A single turn carries every row of the set below to another of its rows. Some are shown first; where does it send the rows asked next?
z748: [ 1.03 -0.93 -1.25  2.41  1.28 -1.34  0.48  0.84  0.31 -1.98 -2.62  0.06
  2.49 -1.24 -1.55  0.23 -0.09  1.86 -0.83 -2.79 -1.22 -1.02  0.99 -0.11
 -1.17 -1.13  0.73  0.51 -0.16  4.25  1.08  2.90 -0.80  0.00 -0.09 -3.05
 -1.77 -0.64  0.79  2.44 -1.19  0.74 -1.08 -1.17 -0.16]
z344: [ 0.87  0.29 -1.90 -2.04  0.35  1.19  0.44 -0.50 -2.45  1.48  3.24  2.48
  2.75  0.74 -1.22 -2.17  0.42  1.74 -1.11  0.94  0.55 -1.15  0.40 -0.40
 -0.82  1.32 -0.87  0.55  2.14  0.14  2.08 -3.58 -1.94 -1.30  0.66 -1.79
 -2.40 -1.13  1.17 -0.26  2.65  1.25  0.27  2.96 -0.53]
z498: [ 0.79 -3.42 -1.65 -0.57 -0.21  0.12  0.44  0.71 -2.08  2.62 -0.49  2.24
  2.71  0.68 -0.37 -0.22  0.41  1.63 -2.25  1.75  3.60  0.28  1.63  0.21
 -1.09  0.48 -1.04  0.56  2.08 -0.37  1.38 -1.06  1.80 -0.01 -0.29 -0.90
  2.34 -2.41  0.44 -2.19  1.17 -2.61 -1.22  2.51 -0.10]
z779: [-0.05 -1.68 -0.08 -0.56  1.54 -0.72 -2.25 -0.54 -0.86 -1.67  1.24  0.53
 -1.34 -2.79 -2.91  2.11 -1.53  1.02  0.12  0.84 -2.32  2.43 -0.99  0.34
  0.58  1.88 -0.60  1.28 -0.86  0.36  0.44 -0.74  3.64  1.59 -3.62 -0.34
  1.22  1.28 -2.58  1.54 -2.44 -0.53  2.00  1.50 -0.60]
z765: [-1.49 -2.85 -2.60  0.77  1.46 -0.38 -1.47 -1.38 -0.16  0.43  1.63 -0.48
  0.47 -3.78 -0.95  1.74 -1.99  0.98  1.17  0.34  1.08  1.54 -1.34  1.52
 -1.78  0.90  0.27  0.92  1.20  1.74 -2.50  0.48 -0.11 -1.29 -4.20 -0.45
 -1.47  0.89 -0.82  3.11 -0.50 -1.58  1.46 -0.55 -1.85]
z456: [ 1.02  0.24  2.13 -1.99 -1.17  1.27  2.13 -2.40 -0.13  1.18 -1.76 -0.26
 -0.82 -0.81  1.20 -2.87  0.85 -2.01  1.38 -1.28 -0.87 -0.75 -0.63 -1.29
  1.87 -1.30 -0.11  0.48  0.39 -1.37 -1.70  1.72  1.39  2.29  1.33  0.91
  3.05 -1.05 -0.69 -1.50  0.42 -3.37  2.05 -1.11  1.51]
z283: [-0.85  3.12 -0.01 -0.48 -0.59  0.70  3.72  1.94 -1.48 -0.13  0.20  1.83
 -2.24  1.50 -0.15 -0.98  0.16 -2.83  0.85  0.71 -1.04 -0.80  1.78 -2.53
  3.03 -0.56  0.97 -0.37 -1.72 -2.11  0.26  0.74  1.49  2.95  1.08  2.78
 -0.12 -0.75  0.29 -0.11 -1.16 -2.54 -0.92 -0.64 -0.57]
z455: [-0.18 -0.89  0.71  1.17  1.58 -2.79  2.12  1.20  0.24 -2.87  0.91 -1.07
  0.64 -2.14 -1.13  0.06 -0.33  0.81  1.93  0.43  1.41  1.65 -0.31  0.95
 -2.35  2.07  1.06  1.99  1.31  3.17  2.68  1.10  3.27 -0.43 -1.56 -1.33
  1.06  0.63  1.59  2.00 -0.05  0.00  2.77 -1.54  0.32]
z407: [-2.01  3.25 -0.44  0.12 -1.84  1.85  3.79  2.53 -0.77 -0.57  0.02  1.64
 -2.59  1.47 -1.11 -0.74 -1.07 -2.07  0.46  0.17  0.09 -1.39  0.76 -1.21
  2.51 -0.91  0.72 -0.97 -0.69 -2.36 -0.20  1.26  2.24  2.49  1.44  3.08
 -0.36 -0.76 -0.65 -0.14  0.09 -2.13 -0.13 -0.41 -0.35]
z699: [ 2.40 -2.85  0.48 -1.16 -1.80  0.92  0.46  0.34 -2.62  1.23  2.37  2.96
  1.53  0.98 -0.71 -0.57  1.49 -0.64 -1.09  2.88  0.53  0.24 -0.28  0.93
  0.79  0.04  1.29  1.54  2.37  0.11 -0.14 -3.15 -0.76  0.17  0.46 -2.47
 -3.90 -0.99  1.04 -0.49  0.39  0.81 -1.43  2.43  0.08]
z709: [-1.85  1.99  0.34  0.36 -0.36  1.40  1.73  2.65 -0.67  0.89 -1.35  1.95
 -1.81  0.17 -1.03 -0.87 -0.23 -1.25  1.65  2.11 -2.85 -3.39 -1.18  1.95
  0.11 -0.57  0.57 -0.58 -2.07 -1.10  2.19  2.37 -2.82  2.27  2.04  0.81
 -2.12  1.40  1.07 -1.11 -1.40 -0.32 -0.02  1.11  1.00]
z105: [ 0.84 -3.43 -0.87 -0.06 -2.56 -0.47  0.00  1.02 -3.67  2.87  1.27  1.16
  2.57  1.18  0.66 -0.64 -0.65  0.44 -0.77  3.21  0.18  0.22  0.32 -1.10
  0.91  0.31  1.61  0.53  1.50  0.53  1.67 -1.80  3.54  1.28  0.64 -1.78
 -1.10  0.22 -0.43 -2.00  1.53 -1.09 -1.93  3.50 -0.14]
z758: [ 0.88 -1.89 -0.78 -1.56  0.24  0.38  0.31  0.67 -1.85  3.38 -0.51  4.02
  2.37 -0.56 -0.64 -1.63  0.36  2.75 -0.95 -0.34  2.27 -0.30  0.84 -0.23
 -1.77  1.22 -2.18 -0.83  0.33 -0.37 -0.05 -3.01  0.62 -1.21  0.52 -3.55
  0.84 -0.39  0.15 -0.69  2.10  1.14 -0.18  1.58  1.50]
z539: [-1.42 -2.05 -3.28  2.29  0.47 -0.25 -0.02 -0.03  0.60 -1.01  0.42 -1.81
  1.28  1.72 -0.34 -1.06 -2.01  3.12 -0.42 -0.49 -0.94 -0.95  0.75  2.23
 -1.20  0.62  1.81  0.08  2.27  3.88 -0.87 -0.17  0.35 -1.05 -1.62 -2.42
 -2.67 -0.72 -0.94  3.17 -1.54 -3.18 -0.14 -1.89 -1.63]
z193: [-1.48  2.69  2.73 -0.47  1.57 -0.60  2.66  0.52 -1.76 -0.35  0.66 -2.37
 -0.96  0.84  1.00 -1.09 -0.03 -1.69  0.83  0.40  1.13 -2.78 -1.14  4.89
 -0.88  1.51 -1.65  0.49 -0.24 -2.29  0.16  1.15 -1.55 -0.44  2.88  1.14
  0.40  0.26  1.26  1.62 -0.60  0.57 -0.09  1.88  2.15]
z673: [-1.09  2.06  0.05  0.20 -1.07  0.83  1.85  2.93 -1.34 -0.45 -1.43  1.50
 -2.18 -0.33 -0.14 -0.92 -2.26 -0.66  1.11  2.31 -2.90 -3.84 -0.42  2.86
  0.45 -1.05 -0.04 -0.19 -1.68 -1.17  0.13  2.79 -2.21  2.26  2.61  0.46
 -2.03  1.69  0.83 -1.54 -1.35 -0.38 -0.38  0.71  2.00]
z927: [ 1.88 -0.01 -2.41 -2.61  0.02 -2.66 -0.55 -1.75  1.67  1.74 -2.45 -1.79
 -1.91  0.34 -2.34  0.75 -0.69  0.81  0.91 -0.07 -3.16  2.43 -0.99  1.88
  2.66  2.45  0.02  0.83  1.15  1.11 -0.52 -1.08  0.36 -0.93 -2.76 -1.15
 -2.16  0.25  1.11 -0.17 -1.25 -3.40  1.21  2.00 -0.26]
z144: [ 0.38 -1.05 -3.90  0.26  1.10 -1.53 -1.27 -1.41 -0.37  1.42  0.21 -2.02
 -2.08 -1.77  0.08 -0.88 -3.94  1.10  0.27 -1.23  0.59  2.21  0.27  0.44
 -0.15  4.27  1.12 -0.56  0.73  1.96 -1.02 -1.23  0.78 -1.42 -2.79 -0.70
 -2.20  1.23 -0.67  2.63  0.28 -3.49  0.35  0.58 -1.73]
z531: [-1.48  0.30  2.14 -0.86  1.21  0.98  0.54 -1.82 -0.55 -0.46 -1.09 -1.94
  1.23 -0.56  0.20  0.12 -1.29 -1.10 -0.41 -3.37 -1.72 -0.97 -0.41  0.21
 -0.34  0.68 -0.23  0.80 -0.65 -3.49  0.31 -0.04 -0.36  0.83  1.60  2.16
  4.01 -0.83 -0.52 -0.61  0.71  1.53 -0.21  1.65  3.38]
z134: [-0.32  2.36  2.94 -0.44  2.42  0.85  2.87  1.03 -0.82 -0.27 -1.18 -2.55
 -0.85  1.02  0.07 -1.78  0.66 -0.69  0.19  0.41  0.54 -2.53 -1.05  4.05
 -2.30  1.69 -1.37 -0.06 -0.30 -2.00  1.31 -0.17 -1.55  0.03  3.06  1.49
  0.26  1.04  0.13  1.71 -1.11  0.83 -0.20  2.20  2.26]
z96: [-1.47  0.80 -1.97 -0.22 -0.31 -2.23  0.82  2.55  0.36 -0.22 -1.84 -2.27
 -0.44  2.84 -0.79  0.54  0.69  0.39 -0.14 -3.65 -0.05  0.44 -0.43 -1.86
  2.81 -0.28 -0.46 -0.53  1.27  1.18  0.88 -1.26 -0.98 -1.78 -1.38 -3.15
 -2.64 -0.12 -1.47  3.02 -1.70 -0.88 -0.03  1.90 -1.76]
z302: [-2.04 -2.03 -1.69  1.56  1.47 -2.01  1.10  1.18  0.38 -0.73  2.19 -1.18
  1.94 -0.11  0.10  0.28 -3.01  2.61  2.39  0.18 -0.47  1.06  0.78  0.56
 -1.40  1.35  1.74  0.93  0.87  2.96 -2.04 -0.48  1.26 -2.17 -2.79 -1.46
 -1.80  1.09 -0.32  3.65  0.01  0.35 -1.42 -1.88  0.19]
z609: [ 1.08  0.63  1.41 -1.99 -1.22  1.99  2.44 -2.07  1.09  0.99 -2.00  0.34
 -2.35 -0.32  1.06 -3.48  0.35 -1.55  1.61 -2.00 -0.87 -0.45 -0.97 -0.31
  0.75 -0.23  0.12  1.55  0.13 -1.75 -2.54  2.54  1.63  2.14  1.30  1.08
  2.49 -1.11  0.49 -1.33  1.50 -3.02  0.19 -0.78  1.06]
z653: [-2.58 -2.66 -2.84  1.34 -1.20 -1.04 -1.46  0.31  1.67  0.30 -0.23 -0.82
 -2.32  0.79 -0.59  0.07 -3.02  1.43 -0.20 -2.30  0.71  1.44 -0.88  0.26
  0.19  2.01  2.59 -0.86  0.56  1.21 -1.17 -1.36 -0.23 -1.10 -2.41 -4.45
 -2.11 -0.67 -0.86  1.83 -1.68 -2.80 -1.43 -0.37 -1.11]
z201: [-2.02 -0.02  2.03  0.03  1.12  1.83 -0.26 -2.05 -1.74  0.36 -0.12 -1.17
 -0.01 -0.61  0.84 -1.36 -1.08 -1.87  0.22 -4.20 -2.13 -1.58  0.24  0.53
 -0.34  0.52 -1.60  1.72 -1.11 -3.49 -0.29  1.32 -0.03  1.15  1.49  2.10
  3.00 -0.43 -0.94  0.42  1.31  1.29  0.08  2.10  2.34]

z779 turns into z96
z653 turns into z302
Now these:
z456 turns into z709
z699 turns into z758
z193 turns into z609

